grid = ((128, 143, 154, 117, 145, 110, 139), (141, 138, 116, 139, 130, 146, 138), (136, 150, 148, 125, 143, 117, 148), (116, 105, 117, 122, 120, 135, 111), (112, 123, 155, 106, 140, 99, 103), (123, 110, 107, 136, 107, 145, 128), (121, 134, 155, 112, 143, 104, 113), (136, 137, 126, 133, 133, 137, 142), (134, 147, 147, 124, 143, 118, 147), (121, 114, 120, 129, 115, 131, 120))
Rows and columns are counted from 1.
(1, 1): 128
(6, 2): 110
(5, 5): 140
(10, 6): 131
(3, 6): 117
(3, 4): 125
(7, 4): 112
(2, 2): 138
(5, 4): 106
(8, 1): 136
(3, 5): 143
(10, 2): 114
(9, 2): 147
(3, 7): 148
(5, 2): 123
(4, 4): 122
(3, 1): 136
(2, 1): 141
(9, 4): 124
(6, 3): 107
(6, 7): 128
(8, 2): 137
(5, 3): 155
(4, 2): 105
(2, 7): 138
(9, 1): 134
(8, 6): 137
(6, 1): 123
(2, 4): 139
(2, 5): 130

m =
[[128 144 129 128 130 129 129 129 129 128]
 [138 129 128 128 130 129 129 129 129 128]
 [128 133 129 129 130 129 129 129 129 128]
 [128 128 128 130 134 129 129 129 129 128]
 [128 148 129 128 130 129 129 129 129 128]
 [138 149 128 128 130 129 129 129 130 128]]
Rows and columns are counted from 1.
(1, 1) => 128
(4, 8) => 129
(5, 9) => 129
(6, 4) => 128
(1, 9) => 129
(6, 6) => 129
(1, 10) => 128
(1, 4) => 128
(1, 3) => 129
(3, 6) => 129
(2, 4) => 128
(4, 10) => 128
(2, 9) => 129
(3, 1) => 128
(6, 10) => 128
(3, 2) => 133
(2, 6) => 129
(3, 9) => 129
(5, 7) => 129

W =
132,118,120,142
129,125,117,148
101,131,122,117
155,126,128,130
106,129,123,117
131,120,120,151
133,118,120,146
111,137,129,115
103,139,129,112
100,131,122,117
118,136,130,116
114,137,130,112
105,139,128,113
158,123,126,134
105,137,130,115
106,139,128,112
Rows and columns are counted from 1.
row 1 col 1 = 132
row 6 col 2 = 120
row 3 col 1 = 101
row 11 col 2 = 136
row 13 col 3 = 128
row 12 col 2 = 137
row 16 col 3 = 128
row 16 col 4 = 112
row 14 col 3 = 126
row 14 col 1 = 158
row 15 col 1 = 105
row 1 col 2 = 118
row 3 col 3 = 122
row 15 col 2 = 137
row 6 col 1 = 131
row 4 col 2 = 126
row 9 col 3 = 129
row 7 col 3 = 120
row 15 col 4 = 115

X =
[[127 132 137 126 133 124 133 115 118 130 122 119 122 116 141 131]
 [116 121 127 125 129 126 119 119 132 124 127 133 122 138 122 136]
 [119 129 128 130 127 120 114 112 120 127 117 130 122 122 115 126]
 [125 123 132 130 102 129 132 130 125 138 124 126 132 124 126 125]
 [125 124 123 129 137 127 126 130 125 129 137 120 135 131 122 131]]
Indices start at 1.
(1, 1) => 127
(1, 11) => 122
(2, 13) => 122
(3, 15) => 115
(1, 3) => 137
(1, 5) => 133
(5, 16) => 131
(2, 10) => 124
(5, 1) => 125
(2, 12) => 133
(1, 16) => 131
(4, 10) => 138
(3, 16) => 126
(5, 5) => 137
(5, 3) => 123
(3, 4) => 130
(1, 4) => 126
(4, 5) => 102
(5, 2) => 124
(3, 12) => 130
(4, 15) => 126
(3, 10) => 127

arr =
[[110 137 125 120 129 107 119 107 145 117]
 [134 129 144 139 122 144 139 142 117 130]
 [129 131 141 137 129 132 133 132 123 125]
 [136 129 142 136 113 136 138 142 127 128]
 [109 135 131 128 143 122 123 112 125 122]]
Rows and columns are counted from 1.
(1, 1) => 110
(3, 9) => 123
(4, 3) => 142
(5, 4) => 128
(4, 4) => 136
(3, 6) => 132
(3, 5) => 129
(4, 8) => 142
(3, 3) => 141
(4, 10) => 128
(5, 9) => 125
(5, 8) => 112
(5, 10) => 122
(5, 2) => 135
(1, 3) => 125
(2, 10) => 130
(5, 5) => 143
(1, 7) => 119
